One turn moves every row onto another: examples first, then more rows asked:
Z_868: [  7  -6   8  -3  -3  -3  10  11  10  -2   2   1  -6   5  -7   4  -5   5
  15 -10 -10  10   7  -4  -2  -2  -2  -9  14 -11]
Z_216: [ -4   2  20 -11  -5  -7   2   4  -7  -4   2   3  -1  -1  20   6 -11  -7
   3   3   8   3   0  -5   4 -14  -2  -6  -2 -10]
Z_552: [  4   3  11  -3  -1   3   2  -5  -7   6   9  -1  -3  -6   1  -7  -7 -15
   0  -1  -7   9   2  -2  14  -8 -17  -1  -9  -4]
Z_807: [  5  -7   0   4  10   7   5   4 -10   2  -7   3  -1   0   9  -7   2  -3
   0   2  -5  -1   2  -2   2  -6  -7 -11  -5  -8]
Z_639: [  2  -2  10 -16   5   5  -1   3  -5   0  10   2 -14   4  13  -4 -17  -5
  -2   6  -5  11  -4  11  -2  -3  -3  -2   8 -16]
Z_185: [ -3   2  10  -4   3   1   3  -5  -1  -1  19   7  -9  -7   2  -4  -8  -9
   1   0  -5  15   0  -5  -2   9   2 -15  -4  -4]
Z_526: [ -2   5  16 -20  -1  -4   8   9   2 -11   4   0  -3  -4   0   3 -11   1
   5   4  -3  12  10   1   1  -7  -5   3  17  -5]
Z_293: [  8   3   7   0   3   3   4  22   3   2  -1   2  -7   6   3   1 -12  -6
  -3   9  -7  13   3  -5   3  -9   1 -21  10 -12]
Z_412: [  4  -1   6 -12  -4  -6  -7  15   4   5  -3  12  -2  -5  -8  -3  -5   1
   6   5 -13   8   4 -11   5   0  -9   2   4 -19]
Z_335: [ -1   9   9   0  12   3  12  11  -3   5   1  12   0   2   8  10   1 -11
   5  -5  -8   5  -3  -9  -1 -13 -14  -7   5 -11]
Z_750: [ -5   1   8   1  -4  -4   6   9   3  -6   0  -2  -8  -3   3   0  -5 -10
  -1   0  -4  -6   1   1   1   1  -5   4 -17 -13]
Z_633: [  1   1   2 -10 -14   5  11   6   9   1 -12   6  -3 -11   3 -12  -9 -12
  -4   0  -5   5  -2  -2  -7  -7   1   1   1 -13]
Z_852: [ 17   2   5   8  -5  -6   1   6  -1  -1   6   6  -3  -6   2 -10  -7  -2
 -11  -8   0  10 -10  -6  -2 -13  -6  -2   2  -3]
Z_482: [  1   2   7  -1  -4  -2   4   4   1   6  -5  12  -7  13   0  -3  -8  -1
   5  -2  -7   2   0  -3  15  11   1 -10   5  -5]
Z_987: [ 12  -5  12  -7 -14   5   0   1  -1   8  12  20  -3  -1  -1   7 -11  -3
  -2  -5   1  10   7 -11  -4  -5 -12  -7   2  -4]
Z_546: [ -6   6  14  -1   0  -6   4   0  14 -10   5  14 -11   3   6  -7 -14  -7
  -5   4   1  -3   5  -4  -2 -10   0   3  12  -9]
Z_765: [  3   1   6   4   4  -1   4   4   3   1  14   9 -10  -9   4  -2 -12   5
   2 -16  -5  -8   4  -3  -1 -14  -8 -10   7 -15]
Z_832: [  5   0   8  -5   0   1   5  -5   1   3   8  -1  -7  -3   3   2 -10  12
   0  -6  -5  15   3  -3 -13 -15  -5  -1  15  -1]

Z_832 goes to Z_526
Z_412 goes to Z_765
Where do these go?
Z_750 goes to Z_807
Z_852 goes to Z_216
Z_335 goes to Z_185
Z_987 goes to Z_546

One turn moves every row onto another: examples first, then more rows asked:
Z_407: [  5   0  16  -4  -2   0   0   1  -5  14   8 -12  -8  -1  -2   2 -10  -1
  12 -12  -5   2 -12]
Z_512: [  5  -4  16  -5  -6   2  -7  16   0  -1   5   4   4 -15   0 -12 -13  -9
   8  -2  -4  -9 -13]
Z_616: [ -2  -5  11 -10   3   6   3   0   6 -10  -1  -3  12 -21  -4   2  -9  -9
  -6  -7  12   2 -13]
Z_288: [  6  -1  17  -3  -2   0   1   0  -5  14  11 -12  -8  -2  -4   3 -12  -1
  10 -12  -3   2 -14]
Z_753: [  3  -8   3   0   3  -5  -3  -7 -12   4   4 -22  -7  -9  -1   9  -8  -2
   2 -10  -7   3  -7]
Z_955: [ -4   2  -6  -7   6   6   2  12  -6 -10   7 -14   5 -20   5   4   1 -10
   6  -7  -6  -7  -9]
Z_347: [  3  -6   3   0   5  -6  -4  -7 -11   5   3 -22  -6  -9   0  10  -7  -2
   2 -10  -4   4  -6]
Z_192: [ -1   2  -5  -6   8   2   0  17 -11  -5   8  -9   4 -20   1   3   0 -12
   4  -2  -7  -2  -9]
Z_738: [  5  -6  16   3  -8   5  -8  15  -1  -2   5  -2   9 -11   1 -12 -12  -7
   5   1  -4  -7 -14]
Z_856: [  6 -11  14  -5  -3  -1   5  -9  -1   0   2 -14  -1  -8  -5  -1 -12   3
   0 -21  -6   9  -8]
Z_721: [  7 -11  14  -4  -1  -1   5 -10   0   1   0 -12   0  -8  -5  -3 -11   5
   1 -20  -5  10  -9]
Z_56: [  2  -5  13  -5   5   3  -1   4   5 -10  -1 -12  14 -25 -11   1  -8 -12
  -4  -4   7   5 -10]
Z_227: [  2  -6  14  -3  -3   6  -6   9  -1  -2   4   1   1 -13   5 -12 -13  -7
  10   4  -1 -14 -14]
Z_213: [  0   5   0   0   9   4   4  16  -7  -6  13 -14   5 -20   3  -1  -1 -12
   3  -3  -8  -3 -11]
Z_245: [ -1  -5  11  -8   6   3   0   3   2 -11  -3  -3  11 -26  -9   0  -8 -12
  -6  -6   5   6 -10]

Z_616 goes to Z_227
Z_288 goes to Z_753
Where do these go?
Z_512 goes to Z_192
Z_56 goes to Z_738

